In the data rows, 500 means zero.
Every row has a hidden score. How much higher is the second row's score than the first row's in each pair? 15 means about the same, 30 much higher and 0 much lower. The score is a weighted sum of the row's numbers plus the product of two more (or one squared), each taken from its middle value.
[636. 465. 595. 600. 147. 431. 393. 637. 447. 658. 550. 468. 550. 485. 472. 675.]
[720. 496. 524. 527. 413. 374. 399. 516. 533. 397. 320. 659. 534. 359. 494. 339.] -> 17
[582. 594. 375. 572. 494. 305. 667. 383. 701. 448. 369. 414. 554. 514. 666. 544.]
[435. 423. 496. 646. 604. 817. 612. 348. 632. 561. 628. 474. 513. 621. 519. 539.] -> 10
[343. 431. 683. 451. 554. 497. 561. 550. 545. 570. 656. 352. 390. 657. 552. 558.]
[693. 541. 418. 509. 537. 649. 469. 345. 332. 555. 333. 488. 581. 465. 421. 456.] -> 11
[415. 485. 397. 328. 602. 471. 560. 287. 540. 503. 605. 337. 480. 384. 715. 556.]
[653. 525. 423. 666. 474. 713. 135. 457. 442. 325. 500. 657. 476. 363. 301. 592.] -> 10
[571. 590. 234. 658. 502. 764. 296. 371. 649. 425. 420. 520. 573. 698. 431. 586.]
[467. 627. 130. 657. 576. 357. 354. 501. 452. 250. 524. 556. 531. 547. 325. 521.] -> 25
[571. 575. 481. 596. 639. 752. 294. 634. 538. 579. 525. 459. 516. 513. 546. 661.]
[513. 504. 580. 698. 695. 197. 450. 576. 663. 252. 670. 581. 411. 555. 346. 417.] -> 10
[404. 408. 473. 390. 489. 334. 639. 470. 574. 449. 378. 201. 764. 436. 574. 706.]
[467. 554. 600. 442. 451. 445. 388. 583. 486. 528. 649. 247. 470. 474. 590. 610.] -> 6
[568. 494. 421. 594. 756. 519. 688. 426. 399. 634. 320. 631. 525. 569. 273. 502.]
[658. 591. 323. 304. 446. 485. 183. 413. 242. 466. 133. 637. 670. 550. 430. 516.] -> 3
[475. 455. 414. 338. 262. 510. 319. 702. 455. 430. 514. 736. 426. 503. 211. 366.]
[611. 445. 484. 294. 448. 368. 299. 623. 280. 595. 407. 455. 728. 394. 468. 532.] -> 12
[703. 582. 426. 525. 360. 454. 370. 531. 316. 457. 519. 579. 523. 635. 418. 432.]
[501. 476. 360. 363. 454. 657. 741. 378. 523. 565. 591. 332. 502. 607. 751. 584.] -> 17
[647. 515. 278. 657. 379. 481. 435. 395. 178. 639. 378. 446. 704. 338. 448. 477.]
[424. 479. 639. 666. 695. 338. 603. 476. 774. 558. 602. 543. 329. 536. 625. 454.] -> 25
[461. 441. 568. 632. 545. 369. 531. 527. 485. 469. 539. 199. 510. 424. 640. 595.]
[415. 568. 531. 542. 322. 320. 402. 676. 583. 259. 578. 711. 510. 430. 415. 455.] -> 13
[548. 466. 411. 449. 703. 391. 584. 451. 478. 363. 499. 476. 454. 435. 595. 557.]
[704. 523. 486. 443. 460. 642. 544. 393. 544. 439. 449. 470. 507. 287. 507. 556.] -> 8
[636. 484. 334. 446. 433. 525. 425. 396. 232. 624. 456. 502. 596. 440. 368. 431.]
[141. 466. 488. 443. 726. 474. 459. 681. 711. 619. 668. 360. 360. 681. 639. 624.] -> 19
[432. 340. 794. 302.  74. 490. 320. 783. 729. 541. 874. 565. 475. 526. 394. 472.]
[671. 651. 398. 539. 390. 614. 329. 422. 243. 543. 409. 550. 448. 565. 495. 500.] -> 20
[759. 580. 472. 461. 362. 540. 459. 363. 482. 339. 322. 539. 500. 462. 507. 422.]
[790. 553. 527. 505. 760. 367. 279. 576. 619. 257. 374. 767. 516. 548. 353. 228.] -> 14
[562. 555. 509. 492. 316. 667. 222. 443. 324. 426. 407. 588. 503. 525. 278. 644.]
[502. 492. 441. 673. 378. 351. 667. 386. 540. 271. 492. 364. 535. 467. 761. 458.] -> 21
[518. 571. 314. 714. 614. 417. 658. 309. 536. 359. 399. 319. 569. 383. 533. 488.]
[360. 382. 681. 351. 447. 316. 558. 701. 641. 614. 734. 344. 440. 440. 637. 482.] -> 13
[179. 460. 678. 747. 529. 641. 575. 543. 591. 607. 597. 654. 485. 474. 224. 517.]
[465. 450. 734. 341. 205. 554. 385. 606. 558. 440. 703. 558. 528. 638. 640. 521.] -> 23
[274. 567. 653. 692. 695. 646. 772. 499. 890. 533. 513. 481. 281. 575. 541. 481.]
[327. 483. 562. 487. 606. 399. 753. 409. 536. 601. 589. 419. 621. 621. 643. 383.] -> 16
[398. 443. 604. 528. 604. 475. 535. 690. 604. 424. 710. 744. 522. 561. 286. 367.]
[482. 556. 476. 439. 376. 564. 511. 440. 530. 593. 590. 463. 382. 689. 627. 694.] -> 21
[618. 529. 368. 608. 406. 526. 514. 428. 809. 129. 510. 683. 455. 555. 499. 423.]
[486. 525. 405. 368. 275. 405. 749. 491. 521. 698. 525. 296. 652. 488. 651. 471.] -> 19
[592. 470. 434. 263. 248. 709. 259. 508. 306. 599. 475. 589. 553. 481. 488. 595.]
[569. 526. 446. 532. 670. 574. 487. 528. 750. 432. 421. 603. 406. 555. 485. 557.] -> 16
[392. 594. 532. 659. 637. 651. 792. 334. 540. 672. 589. 341. 396. 493. 581. 550.]
[559. 479. 293. 607. 344. 565. 552. 405. 332. 597. 318. 494. 625. 306. 438. 439.] -> 11
[295. 485. 623. 336. 631. 743. 612. 516. 356. 661. 767. 421. 435. 602. 535. 659.]
[702. 586. 183. 779. 657. 529. 302. 413. 409. 510.  80. 813. 629. 417. 239. 394.] -> 10
[510. 550. 603. 487. 351. 326. 431. 396. 487. 244. 634. 541. 353. 480. 552. 531.]
[365. 456. 426. 662. 806. 340. 555. 661. 599. 396. 473. 430. 405. 692. 487. 576.] -> 17
[580. 522. 339. 666. 564. 559. 351. 531. 624. 252. 538. 563. 616. 501. 372. 719.]
[523. 496. 619. 414. 592. 482. 528. 621. 437. 539. 367. 678. 383. 504. 460. 311.] -> 16
[380. 536. 623. 659. 656. 433. 562. 479. 741. 370. 570. 237. 374. 560. 451. 589.]
[589. 517. 493. 560. 458. 474. 609. 453. 448. 491. 343. 501. 612. 508. 559. 430.] -> 6
[676. 520. 343. 452. 508. 411. 208. 572. 511. 310. 455. 714. 393. 531. 391. 356.]
[338. 553. 710. 427. 445. 571. 427. 427. 486. 430. 736. 387. 370. 561. 645. 544.] -> 17
[581. 550. 206. 482. 626. 344. 520. 337. 544. 355. 427. 448. 548. 476. 525. 612.]
[519. 348. 676. 455. 415. 454. 804. 564. 586. 544. 621. 370. 515. 470. 646. 473.] -> 4
[249. 384. 532. 484. 683. 639. 509. 619. 450. 321. 638. 606. 582. 569. 473. 615.]
[692. 568. 374. 289. 707. 501. 442. 633. 584. 455. 248. 783. 455. 604. 449. 492.] -> 17
[322. 396. 798. 418. 541. 536. 488. 663. 459. 508. 742. 580. 521. 521. 329. 528.]
[280. 374. 658. 356. 579. 519. 484. 782. 392. 606. 694. 468. 487. 507. 289. 448.] -> 19
[431. 404. 437. 359. 696. 500. 291. 754. 353. 499. 775. 660. 429. 643. 259. 557.]
[864. 647. 131. 570. 686. 772. 313. 242. 355. 397.  96. 736. 479. 400. 391. 362.] -> 10
[598. 439. 582. 449. 435. 474. 410. 584. 418. 674. 412. 359. 674. 327. 477. 492.]
[671. 512. 670. 310. 322. 632. 266. 534. 532. 461. 533. 686. 368. 431. 466. 567.] -> 26
[511. 547. 664. 388. 363. 417. 367. 555. 435. 536. 605. 584. 380. 579. 375. 391.]
[479. 468. 491. 551. 764. 621. 437. 473. 374. 694. 399. 635. 489. 643. 273. 358.] -> 15
[683. 495. 318. 390. 526. 331. 621. 283. 416. 410. 543. 385. 573. 470. 808. 461.]
[420. 465. 527. 654. 547. 348. 487. 542. 481. 372. 763. 557. 499. 367. 472. 466.] -> 9
[519. 585. 414. 503. 337. 602. 617. 469. 254. 738. 430. 378. 610. 507. 628. 491.]
[676. 582. 186. 179. 782. 443. 326. 574. 505. 388. 196. 738. 533. 531. 442. 352.] -> 20
[258. 518. 646. 735. 598. 409. 630. 462. 710. 459. 673. 555. 314. 442. 369. 586.]
[402. 490. 751. 560. 300. 479. 620. 494. 821. 296. 567. 541. 564. 297. 567. 455.] -> 13
[416. 442. 464. 405. 385. 441. 654. 470. 429. 489. 446. 323. 665. 419. 739. 515.]
[334. 455. 608. 258. 571. 457. 822. 452. 783. 634. 591. 333. 526. 473. 743. 379.] -> 16
[275. 545. 515. 854. 860. 537. 571. 442. 641. 463. 553. 546. 282. 551. 495. 428.]
[540. 443. 567. 390. 399. 352. 158. 698. 416. 334. 534. 589. 429. 465. 451. 565.] -> 13
[296. 407. 542. 585. 459. 613. 306. 533. 333. 495. 577. 600. 335. 521.  64. 507.]
[534. 592. 454. 369. 483. 710. 349. 496. 304. 533. 522. 562. 373. 625. 402. 604.] -> 9
[527. 541. 260. 524. 463. 649. 274. 494. 431. 328. 537. 584. 421. 650. 528. 532.]
[601. 457. 543. 223. 400. 561. 704. 475. 425. 562. 325. 539. 665. 550. 626. 451.] -> 9
[727. 562. 152. 258. 489. 833. 342. 344. 175. 630. 153. 644. 527. 585. 478. 537.]
[668. 490. 435. 563. 429. 447. 606. 424. 351. 535. 394. 302. 669. 247. 593. 570.] -> 11
[624. 535. 333. 336. 494. 739. 444. 398. 339. 689. 358. 474. 556. 335. 544. 593.]
[250. 410. 532. 504. 504. 425. 787. 543. 461. 643. 560. 298. 522. 368. 771. 420.] -> 19
[386. 555. 720. 455. 278. 427. 571. 498. 373. 396. 557. 414. 385. 357. 700. 507.]
[812. 449. 428. 116. 305. 509. 465. 444. 367. 389. 133. 656. 616. 638. 554. 494.] -> 9
[247. 360. 631. 375. 601. 281. 802. 492. 452. 602. 523. 284. 559. 335. 689. 414.]
[437. 471. 529. 548. 474. 276. 678. 517. 619. 392. 607. 278. 453. 344. 732. 461.] -> 17
[440. 502. 688. 563. 441. 336. 577. 497. 767. 347. 639. 575. 329. 552. 589. 347.]
[556. 504. 289. 749. 617. 529. 315. 569. 425. 376. 507. 435. 493. 626. 250. 508.] -> 22
[246. 405. 840. 247. 572. 586. 728. 555. 525. 629. 594. 505. 356. 605. 376. 307.]
[677. 557. 270. 409. 620. 869. 491. 376. 303. 537.  67. 479. 544. 516. 367. 434.] -> 7
[507. 392. 541. 634. 555. 548. 417. 406. 502. 476. 528. 382. 495. 591. 531. 660.]
[526. 526. 637. 582. 391. 315. 555. 637. 463. 377. 657. 532. 545. 467. 656. 522.] -> 18
[624. 578. 470. 598. 565. 501. 473. 350. 566. 307. 441. 628. 549. 433. 295. 547.]
[814. 495. 393. 329. 513. 743. 248. 740. 537. 453. 346. 619. 366. 755. 592. 533.] -> 22
[685. 488. 451. 405. 516. 517. 445. 498. 163. 571. 209. 688. 535. 588. 367. 483.]
[477. 512. 480. 460. 468. 518. 674. 292. 378. 623. 421. 299. 561. 498. 715. 594.] -> 16
[573. 515. 527. 359. 498. 561. 539. 443. 419. 637. 399. 420. 673. 437. 693. 481.]
[521. 547. 497. 491. 367. 254. 157. 673. 357. 371. 591. 592. 419. 295. 318. 518.] -> 15
[454. 390. 388. 541. 552. 553. 595. 435. 412. 526. 629. 344. 589. 400. 592. 692.]
[451. 655. 644. 525. 307. 706. 352. 543. 553. 309. 648. 594. 457. 360. 227. 624.] -> 7
[747. 533. 389. 330. 391. 627. 398. 378. 308. 589. 205. 637. 686. 649. 530. 556.]
[424. 417. 514. 563. 427. 336. 517. 483. 350. 502. 438. 148. 627. 362. 502. 611.] -> 20
[768. 549. 332. 361. 586. 729. 529. 412. 360. 530. 158. 586. 477. 523. 500. 516.]
[458. 474. 254. 626. 654. 411. 195. 653. 353. 314. 606. 533. 386. 645. 326. 407.] -> 20
[480. 451. 531. 559. 272. 426. 105. 713. 443. 402. 550. 649. 588. 502. 225. 512.]
[325. 487. 455. 833. 751. 652. 639. 419. 614. 553. 369. 450. 473. 581. 394. 346.] -> 17
[353. 440. 619. 542. 521. 830. 604. 425. 454. 497. 695. 469. 433. 527. 453. 567.]
[565. 422. 285. 514. 406. 454. 555. 546. 442. 531. 317. 404. 703. 266. 535. 646.] -> 16
[717. 583. 459. 559. 527. 544. 551. 276. 458. 637. 116. 539. 697. 399. 409. 551.]
[369. 525. 504. 823. 722. 781. 505. 373. 619. 288. 542. 671. 422. 538. 306. 538.] -> 15
[250. 419. 476. 474. 758. 507. 405. 837. 413. 660. 724. 633. 410. 466. 301. 461.]
[424. 499. 593. 676. 355. 406. 453. 443. 723. 254. 616. 682. 452. 504. 288. 505.] -> 16
[476. 473. 448. 657. 345. 557. 351. 572. 201. 646. 497. 448. 548. 520. 320. 469.]
[424. 441. 594. 394. 430. 497. 678. 357. 657. 678. 574. 151. 772. 495. 766. 646.] -> 17
[478. 534. 550. 961. 458. 575. 352. 396. 519. 403. 451. 475. 507. 487. 351. 539.]
[485. 561. 525. 499. 599. 263. 667. 478. 847. 400. 458. 630. 444. 581. 510. 293.] -> 24
[299. 352. 629. 325. 274. 229. 325. 819. 652. 634. 907. 656. 322. 548. 337. 492.]
[403. 413. 386. 599. 566. 430. 791. 543. 574. 547. 421. 231. 650. 337. 665. 501.] -> 11
[605. 568. 558. 771. 305. 361. 402. 436. 315. 430. 504. 523. 653. 493. 427. 439.]
[217. 292. 677. 369. 344. 592. 845. 526. 421. 688. 586. 275. 523. 530. 658. 413.] -> 19
[350. 382. 644. 537. 646. 306. 446. 698. 601. 432. 735. 783. 486. 577. 410. 507.]
[447. 535. 650.  46. 377. 719. 435. 658. 376. 416. 695. 740. 185. 823. 527. 497.] -> 19
[628. 579. 510. 398. 583. 455. 422. 408. 681. 429. 453. 579. 337. 590. 737. 460.]
[508. 525. 441. 435. 399. 685. 473. 422. 257. 719. 348. 428. 430. 526. 516. 668.] -> 3
[503. 600. 256. 809. 728. 519. 606. 451. 660. 451. 393. 411. 556. 527. 320. 459.]
[635. 521. 407. 361. 397. 510. 639. 308. 442. 498. 448. 383. 618. 488. 717. 605.] -> 10
[370. 461. 562. 465. 706. 410. 802. 518. 567. 408. 517. 235. 455. 475. 650. 434.]
[459. 582. 581. 701. 502. 342. 471. 312. 478. 360. 533. 619. 511. 402. 415. 546.] -> 10
[603. 571. 419. 909. 662. 437. 539. 418. 602. 363. 502. 523. 521. 462. 311. 470.]
[ 44. 329. 738. 548. 523. 323. 587. 681. 676. 480. 770. 642. 230. 475. 413. 459.] -> 18
[521. 455. 731. 435. 387. 413. 402. 653. 561. 520. 638. 476. 475. 639. 534. 493.]
[342. 434. 562. 403. 513. 384. 687. 633. 574. 629. 417. 225. 864. 418. 716. 620.] -> 13
[776. 568. 413. 392. 539. 608. 535. 453. 667. 397. 329. 380. 292. 894. 634. 594.]
[672. 585. 529. 461. 628. 593. 526. 480. 647. 450. 463. 553. 325. 597. 642. 330.] -> 9
[405. 478. 717. 612. 663. 448. 633. 384. 626. 632. 581. 604. 266. 455. 400. 352.]
[255. 459. 581. 535. 891. 459. 605. 463. 813. 595. 592. 444. 364. 617. 507. 661.] -> 20
[488. 481. 600. 633. 567. 499. 587. 622. 543. 539. 671. 655. 174. 468. 276. 411.]
[262. 508. 706. 427. 515. 250. 578. 603. 724. 527. 430. 546. 445. 590. 479. 301.] -> 15
[713. 539. 238. 361. 583. 892. 504. 303. 251. 611. 287. 746. 414. 478. 480. 301.]
[895. 618. 370. 677. 302. 576. 472. 306. 518. 545. 280. 683. 580. 462. 453. 403.] -> 9
[540. 451. 622. 676. 456. 243. 649. 378. 481. 379. 510. 302. 615. 294. 627. 482.]
[436. 484. 480. 613. 586. 236. 630. 544. 701. 397. 472. 431. 578. 459. 658. 469.] -> 18
[526. 506. 357. 517. 327. 310. 579. 466. 465. 629. 310. 384. 617. 337. 499. 519.]
[343. 485. 555. 344. 570. 601. 415. 674. 536. 441. 666. 789. 330. 672. 301. 499.] -> 15
[538. 451. 439. 294. 670. 597. 682. 539. 394. 798. 409. 390. 615. 423. 585. 429.]
[856. 569. 227. 523. 396. 536. 476. 164. 332. 669. 101. 529. 700. 556. 465. 456.] -> 23
[526. 471. 262. 661. 523. 505. 664. 243. 537. 494. 381. 275. 551. 367. 704. 606.]
[651. 534. 353. 441. 475. 437. 519. 453. 297. 464. 353. 399. 457. 383. 534. 471.] -> 14
[702. 607. 349. 495. 554. 941. 427. 212. 218. 525. 212. 690. 415. 539. 342. 434.]
[501. 438. 571. 402. 497. 429. 495. 611. 269. 522. 220. 550. 460. 531. 470. 377.] -> 17
[405. 493. 512. 369. 529. 601. 331. 486. 257. 728. 617. 640. 504. 725. 507. 711.]
[582. 573. 479. 561. 526. 518. 425. 430. 684. 519. 629. 432. 520. 596. 499. 763.] -> 14
[671. 497. 153. 468. 696. 838. 423. 357. 354. 635. 289. 690. 378. 599. 413. 402.]
[617. 557. 386. 347. 354. 870. 344. 348. 227. 586. 424. 449. 602. 509. 472. 585.] -> 10
[816. 549. 325. 803. 583. 733. 406. 262. 244. 416. 359. 455. 600. 318. 379. 521.]
[496. 509. 576. 678. 552. 476. 523. 508. 605. 487. 492. 381. 489. 510. 455. 651.] -> 19
[620. 570. 345. 791. 698. 511. 398. 535. 399. 273. 486. 518. 463. 445. 326. 473.]
[703. 492. 409. 216. 564. 784. 285. 389. 155. 574. 215. 830. 532. 617. 371. 404.] -> 14
[440. 437. 390. 494. 441. 236. 592. 556. 463. 630. 513. 350. 777. 380. 627. 489.]
[757. 561. 486. 360. 636. 714. 500. 280. 361. 663. 317. 639. 445. 575. 445. 406.] -> 16
[420. 499. 615. 506. 413. 335. 672. 508. 554. 627. 585. 384. 470. 486. 575. 407.]
[655. 590. 669. 426. 464. 634. 340. 553. 426. 448. 562. 578. 294. 646. 502. 427.] -> 15
[546. 450. 796. 604. 439. 534. 428. 617. 420. 296. 588. 500. 478. 497. 382. 581.]
[409. 346. 702. 376. 415. 356. 426. 821. 531. 533. 658. 550. 533. 629. 542. 546.] -> 20
[301. 379. 611. 374. 466. 312. 877. 612. 555. 496. 581. 285. 540. 620. 763. 398.]
[603. 524. 644. 464. 415. 413. 500. 579. 523. 570. 353. 638. 511. 597. 471. 347.] -> 7
[537. 455. 520. 268. 429. 548. 486. 675. 308. 674. 396. 574. 618. 473. 488. 381.]
[577. 452. 315. 661. 660. 379. 546. 515. 713. 322. 470. 385. 559. 525. 473. 573.] -> 25
[510. 492. 350. 707. 476. 611. 311. 535. 471. 370. 580. 331. 487. 407. 446. 692.]
[445. 305. 735. 337.  55. 297. 336. 737. 516. 243. 697. 653. 513. 341. 414. 541.] -> 13
[581. 627. 331. 725. 716. 583. 161. 476. 375. 476. 471. 536. 368. 576. 446. 614.]
[396. 426. 433. 632. 699. 241. 680. 581. 772. 375. 455. 356. 656. 447. 727. 530.] -> 10
[510. 446. 399. 406. 307. 382. 435. 603. 298. 786. 346. 292. 667. 370. 566. 683.]
[472. 428. 403. 395. 416. 470. 541. 397. 332. 550. 540. 274. 614. 356. 798. 544.] -> 22
[405. 465. 400. 468. 416. 598. 701. 447. 484. 713. 614. 305. 528. 608. 628. 481.]
[656. 595. 520. 390. 276. 577. 454. 409. 483. 435. 473. 208. 656. 491. 787. 586.] -> 12
[550. 643. 422. 817. 699. 787. 491. 376. 535. 491. 457. 602. 477. 562. 360. 476.]
[292. 500. 589. 278. 420. 343. 576. 438. 396. 493. 530. 226. 642. 385. 742. 735.] -> 22
[427. 448. 431. 432. 560. 582. 726. 573. 602. 646. 391. 377. 528. 435. 526. 465.]
[386. 469. 664. 606. 867. 489. 667. 527. 873. 499. 583. 419. 518. 647. 641. 462.] -> 16
[740. 497. 156. 299. 553. 717. 419. 366. 118. 567. 105. 558. 502. 608. 347. 611.]
[294. 590. 627. 638. 589. 687. 649. 564. 463. 523. 565. 676. 300. 491. 120. 448.] -> 4
[405. 459. 592. 644. 361. 459. 370. 572. 284. 519. 433. 355. 525. 475. 450. 745.]
[477. 494. 502. 352. 593. 459. 524. 606. 689. 318. 541. 619. 473. 661. 697. 403.] -> 22
[516. 513. 598. 666. 435. 348. 479. 342. 435. 342. 564. 668. 469. 471. 404. 551.]
[493. 464. 445. 499. 551. 243. 616. 458. 761. 437. 511. 476. 569. 497. 666. 654.] -> 19
[706. 522. 460. 456. 414. 612. 398. 520. 571. 477. 179. 625. 571. 424. 388. 400.]
[300. 483. 404. 471. 324. 397. 762. 401. 431. 501. 452. 262. 650. 481. 685. 499.] -> 24
